Families of rows that turns and mirrors carry onto each other, the same ones carrying the whole set onto itself: the rest of each named row's family, in list order
6 families of 5 rows
midu: [ -2.3   0.8  21.1 -11.4   6.3 -17.1  19.3  -0.3 -27.4  -0.2  -1.1  11.0
   8.5   2.0   1.4 -12.0   6.2 -13.9   2.6   8.8 -13.0 -28.0   6.3   2.4]
did: [ -8.6  -6.0   9.7   1.3 -20.8  -8.5   4.1   8.1  -6.7   0.3  12.2   0.0
   2.9   3.7 -18.0  -0.5  12.2   4.0   8.4  17.1  -0.9 -24.0  16.9  33.4]
zakid: [ -9.7  -4.8  23.5  -9.5  -2.1 -22.4  27.2   6.5 -19.7   0.4   6.1  12.2
  12.0  11.1   9.4 -13.2   9.3 -18.6   3.1   1.5  -2.7 -22.2  11.1  -5.5]
zal: [ -6.8 -17.7   7.1  -1.7 -20.4  -9.0   9.9   7.2  -7.2   1.0   3.4  12.2
  -7.9   4.8 -14.8 -10.0   6.9  -3.4   7.4  24.0   3.5 -20.3   7.6  27.4]
duk: [ 12.2   2.3  13.2   4.4  -3.2   1.5 -15.4  23.6  -3.7   3.4   4.1  -5.8
   0.0  -3.7 -14.4  -0.7   7.1   9.0  16.6   6.3  -2.4  15.5  10.2   5.3]
paza: [  5.9  -4.5   3.0  -8.8 -11.9  -9.6  -3.0  10.5  16.3  14.8   4.9 -14.8
  26.8   3.2  -2.1  -6.3  12.1   4.1 -14.4  -0.1  17.4  14.0  16.7  -3.8]
vok: [-13.3  19.3  22.4  -0.7  -6.3 -21.0  17.3 -12.6  -3.8  -6.7   5.8  -2.7
   0.4   6.5   4.7  -2.1  -1.0   1.9 -12.8  -5.1  14.0  -7.9  11.9 -17.9]
fev: [ -2.9 -11.3  12.6   3.3 -19.1  -8.4  15.0   1.9 -13.0  -0.2   9.9   4.4
   3.9   7.0 -14.7   1.0  11.4  -0.6  11.7  16.9   2.8 -26.4   9.6  30.5]
kar: [ -2.7  -1.0   7.7   1.8 -23.3  -0.9  10.4   6.4  -3.5   2.6   2.4   2.7
   3.0  -0.7 -10.6  -3.0   9.7  -3.6   8.8  22.1  -0.6 -21.3  11.5  35.9]
meso: [ -5.5  20.9  20.6   5.9  -9.0 -15.1  18.9 -16.3  -0.7  -5.7  -0.9   0.9
  -0.5   0.8  12.1   1.7  -1.7  -3.4  -9.7  -4.3  12.9   0.5   7.4 -12.4]
Suz: [  1.4  -2.2   1.7  -2.8  -6.0 -14.6  -5.6   4.7  12.3  11.8  -1.2  -4.0
  25.4   3.4  -2.0  -3.9   6.0  -7.3 -20.4 -10.5   5.3  19.0  20.0 -10.1]
Radir: [ -5.6  14.4  16.4   1.2  -4.1 -19.6  20.4 -20.7  -4.8  -1.6  -3.7   3.5
   4.6   6.0   1.5   0.0  -4.4  -9.3 -19.2  -3.8   9.3  -4.8  11.3 -15.2]
tiv: [  1.4   3.6  -3.8  -5.0 -12.5  -7.5   1.6  13.4  18.1  12.5  -4.3  -8.8
  24.7   1.3   4.4  -9.7  11.4  -5.3 -15.3  -6.6   7.7  13.1  21.0  -5.9]
Davot: [ -2.0   2.0  17.3  -6.9   2.2 -16.5  22.4  11.0 -23.3  -1.3  -0.4  13.1
   5.7   2.7  11.8 -15.9  13.4 -16.6   6.1   2.8 -13.9 -22.2  14.5  -0.1]
femut: [ -2.0  -8.1   7.1  -2.0 -13.8  -4.6  -0.5   7.5  -9.0   0.2   3.7   2.9
   8.0   1.2 -17.4 -11.2   6.1   0.4   4.6  20.9  -5.0 -22.9   6.3  36.5]
Vomiz: [ -4.6 -13.2  18.0 -11.8   3.1 -26.2  19.9  -1.2 -21.0  -1.0   1.5  14.9
   3.7   1.1  16.3 -15.4  12.2  -9.6   2.2   4.6  -4.1 -20.6   4.4  -0.8]
fifus: [ 13.6  -9.0  12.5  -1.1  -5.9   3.2 -11.2  25.8  -9.5   6.7  11.3  -6.3
   3.2   3.8 -23.8  -2.2  10.2  10.9  14.2  11.5   2.1   5.6  10.6   4.0]
basof: [-12.5  -0.5  24.5 -13.6  -0.6 -20.2  18.2   9.3 -23.4   0.3   9.9   9.6
  10.4   4.5   7.5 -10.6  12.9 -12.7   5.8   4.1 -10.8 -27.9  14.1   0.9]
Tipiv: [  8.3 -17.7  12.0  -3.7  -6.5  -2.6 -13.7  18.2  -2.9  11.7   3.9   0.4
   0.6  -2.8 -18.6   5.7   7.3   5.5  18.8  12.4   2.3  14.4   4.2   5.1]
seke: [  5.9  -3.9  13.2   1.9  -7.1   1.3 -24.0  18.8   0.1   3.9   7.6  -2.7
   6.2  -0.4 -21.6  -2.4  -0.6   6.1   5.0   8.3   0.0  16.7   6.8   8.3]
kipe: [ -3.5   2.6   1.7  -9.4  -9.1 -15.9  -1.4   7.5  15.4  13.2   3.6 -14.4
  27.4   2.3   0.2  -2.2  13.6   2.9 -16.2  -8.7  10.6   8.9  23.7  -9.0]
zofar: [  1.5  -0.9 -13.2  -6.5 -10.6 -15.1  -5.4  10.2  17.9   7.7  -5.6  -4.6
  20.9   3.1  -3.6  -9.8   9.5  -1.0 -15.0  -7.7   8.0  10.8  18.7  -7.1]
tulo: [ -4.2  -2.5   3.2  -4.2 -22.8  -7.0   6.1   5.4  -5.0  -0.1   2.1   9.7
  -3.4   1.3 -17.2  -6.6   5.5  -5.9   4.9  27.0   0.6 -24.2  10.6  28.9]
bameb: [ 10.6  -3.1  11.1  -4.3  -2.4  -6.0 -21.4  18.4  -3.1   5.7   3.9  -1.0
   3.6  -6.2 -16.9   5.0   5.2   5.4  19.7  10.9  -3.1  13.3   5.0   6.3]
Zume: [ -5.1  12.1  22.7   2.8  -4.1 -24.0  16.0 -10.5   0.9  -5.7   5.2  -3.7
   3.4   8.7   7.1  -6.0  -1.6   1.3 -12.9  -6.2  21.1   5.4   8.6 -18.7]
lep: [ -0.2  -2.7  12.0 -10.9   3.8 -26.5  15.2   1.6 -23.5  -3.8   1.2  16.8
   6.3   0.5  12.8 -12.3  14.1 -14.1   2.2   2.0 -12.8 -23.2  11.6  -0.4]
beba: [ -6.7  17.5  16.7  -4.3 -10.9 -14.5  11.2 -17.1   0.5  -4.3   0.0   6.5
   1.1   0.2   7.8   4.2  -5.3  -6.4 -11.6  -1.3  14.0  -0.3   2.4 -20.4]
tov: [  4.9 -12.5  -9.7  -5.8  -7.7 -13.6   0.1   6.6  15.4  13.1  -6.4  -8.0
  15.8   3.2  -5.1  -7.0  11.7   5.2 -13.2  -6.3  13.7  14.2  15.7 -10.0]
dofu: [  4.3   0.0  15.1  -3.0  -6.5  -0.5 -17.2  25.2  -3.0   7.8  12.2  -8.6
   3.7   0.7 -23.3   3.4   7.8  10.6  12.1   7.0   0.3  11.2  15.8  -1.2]
liga: [ -6.3   5.9  16.7  -7.5  -7.4 -14.1  17.2 -15.2   0.6   0.8  -2.4   2.3
  -0.7   2.0   7.9  -3.0  -3.4  -1.0 -14.0   0.6  19.7   0.2  -0.4 -24.4]

Same family as dofu: did, vok, basof, kipe
Same family as fifus: zakid, paza, fev, Zume
Same family as femut: midu, Suz, Radir, seke
Same family as Vomiz: zal, Tipiv, tov, liga
Same family as meso: duk, kar, tiv, Davot

